One turn sends every row of this set to another row. A few are shown first. Where does it send the rows asked after them?
z325: -.20; -.38; -.07; .24; .06; -.05; .43; -.01; -.04; .25; .30; -.23; -.12; .24; .04; .11; .11; -.10; -.24; -.18; .13; -.03; -.24; .41; -.01; -.37
z67: -.17; -.10; -.28; .10; .15; .03; -.15; -.06; -.09; .05; .35; .12; -.52; .54; .19; -.16; .02; .10; -.13; -.19; -.11; -.26; -.21; .28; -.14; .00
z294: -.36; .17; -.39; -.07; .01; -.02; .06; -.38; -.08; .42; .16; .00; -.08; .21; -.20; .21; .01; -.10; -.29; -.06; .04; -.27; -.56; .46; -.16; .18
z550: -.35; .14; -.40; -.08; -.04; .01; .06; -.40; -.09; .46; .06; .01; -.11; .28; -.14; .18; .02; -.10; -.34; -.07; .00; -.32; -.49; .46; -.22; .13
z383: -.36; .14; -.44; -.11; .00; .01; .07; -.35; -.09; .40; .12; .04; -.16; .23; -.18; .28; .06; -.06; -.33; -.01; .01; -.34; -.48; .39; -.14; .18
z697: -.33; .15; -.40; -.04; .00; -.06; .01; -.35; -.15; .38; .18; .05; -.16; .18; -.17; .26; .03; -.08; -.24; -.02; -.02; -.36; -.54; .44; -.13; .16
z385: .03; -.05; -.22; .04; .08; .04; .12; .09; .01; .41; .20; -.18; -.02; .06; -.12; -.38; .14; -.11; -.26; .04; .28; -.03; -.35; .19; -.15; .10
z937: -.13; -.09; -.28; .13; .13; -.05; -.15; -.08; .01; .07; .34; .21; -.52; .49; .12; -.16; .03; .16; -.06; -.20; -.16; -.22; -.25; .32; -.09; -.07
z328: -.36; .20; -.40; -.10; -.06; .00; .14; -.31; -.04; .42; .12; .07; -.07; .26; -.20; .24; .04; -.03; -.23; -.09; -.04; -.33; -.50; .42; -.15; .16
z246: -.06; -.12; -.10; -.17; .33; -.28; .38; -.23; .24; .35; .22; -.21; -.25; .01; .17; -.07; .10; .34; -.46; -.04; -.10; -.33; -.34; .37; -.32; .12
z959: -.19; -.35; -.02; .22; .07; -.15; .47; .01; -.06; .27; .30; -.24; -.14; .21; .07; .13; .16; -.04; -.20; -.18; .06; -.09; -.23; .45; .04; -.32
z879: -.02; -.11; -.07; -.09; .35; -.28; .36; -.17; .25; .32; .19; -.22; -.21; -.02; .19; -.08; .02; .32; -.37; -.02; -.04; -.36; -.35; .34; -.39; .14
z650: .03; -.16; -.05; -.12; .34; -.31; .32; -.24; .21; .37; .18; -.15; -.23; .04; .15; .00; .03; .34; -.44; .00; -.06; -.36; -.31; .35; -.40; .08
z503: -.37; -.04; -.28; .25; .13; -.43; .19; -.05; .07; .02; .11; .00; -.28; .20; .16; .08; -.05; .05; -.33; .00; .16; .18; -.29; .13; -.50; .01
z925: -.06; .03; -.30; .07; -.08; -.05; .03; -.03; -.11; .38; .38; -.26; -.21; .25; -.28; -.34; -.01; .17; -.35; .07; .20; .14; -.43; .35; -.18; -.03
z845: -.17; -.36; -.04; .15; .06; -.05; .46; -.02; -.09; .25; .29; -.27; -.12; .32; .08; .16; .16; -.02; -.25; -.21; .09; -.06; -.20; .38; .03; -.33
z241: .01; -.09; -.10; -.11; .32; -.28; .36; -.25; .25; .41; .20; -.16; -.24; .00; .23; -.07; .12; .31; -.31; -.03; -.15; -.32; -.35; .39; -.36; .07
z450: -.36; -.09; -.30; .28; .09; -.41; .20; -.03; .11; .04; .16; .05; -.31; .22; .20; .10; .10; .02; -.35; -.08; .16; .17; -.33; .13; -.49; .07
z881: -.19; -.06; -.21; .16; .16; -.03; -.15; -.05; -.02; .09; .29; .15; -.50; .57; .12; -.15; -.03; .13; -.11; -.20; -.10; -.24; -.11; .32; -.13; .04
z587: .00; -.04; -.30; .07; .07; .03; .13; .00; .03; .45; .24; -.16; -.02; .05; -.08; -.41; .01; -.14; -.26; .01; .31; .04; -.30; .23; -.19; .11
z589: -.17; -.09; -.27; .20; .06; -.02; -.09; -.01; -.12; .04; .37; .09; -.50; .52; .20; -.18; -.02; .13; -.09; -.23; -.12; -.30; -.26; .34; -.14; -.02
z204: -.25; .08; -.14; .07; .24; -.43; .03; -.16; .09; -.07; .17; -.05; .01; .28; .12; .11; -.05; .06; -.23; -.17; .17; .11; -.43; .06; -.37; .12
z838: -.24; .14; -.12; .12; .20; -.39; .02; -.23; .12; -.07; .23; -.11; -.02; .29; .14; .14; .07; .07; -.30; -.17; .11; .08; -.49; .05; -.37; .09
z81: -.20; -.43; -.06; .16; .03; -.05; .38; -.06; .02; .28; .29; -.23; -.09; .28; .01; .11; .11; -.04; -.26; -.25; .12; -.09; -.18; .38; .00; -.39
z549: -.18; -.06; -.27; .17; .14; -.03; -.15; -.01; -.06; .01; .33; .13; -.53; .53; .12; -.18; -.07; .17; -.10; -.18; -.08; -.23; -.24; .32; -.15; .03
z816: -.01; .01; -.30; .08; -.03; -.06; .04; -.11; -.07; .34; .36; -.21; -.14; .23; -.24; -.38; -.11; .11; -.39; .03; .23; .16; -.45; .35; -.14; -.07
z601: -.06; -.09; -.12; -.10; .27; -.29; .38; -.19; .25; .33; .25; -.18; -.20; -.07; .13; -.07; .06; .31; -.41; -.05; -.10; -.45; -.39; .35; -.32; .13
z117: -.14; -.35; -.08; .18; -.02; -.03; .48; .00; -.04; .25; .28; -.18; -.09; .28; .04; .16; .13; -.01; -.21; -.16; .04; -.11; -.23; .35; -.06; -.43

z450 -> z385
z246 -> z383
Where do these go?
z937 -> z117
z587 -> z204
z325 -> z879
z650 -> z550
z589 -> z959

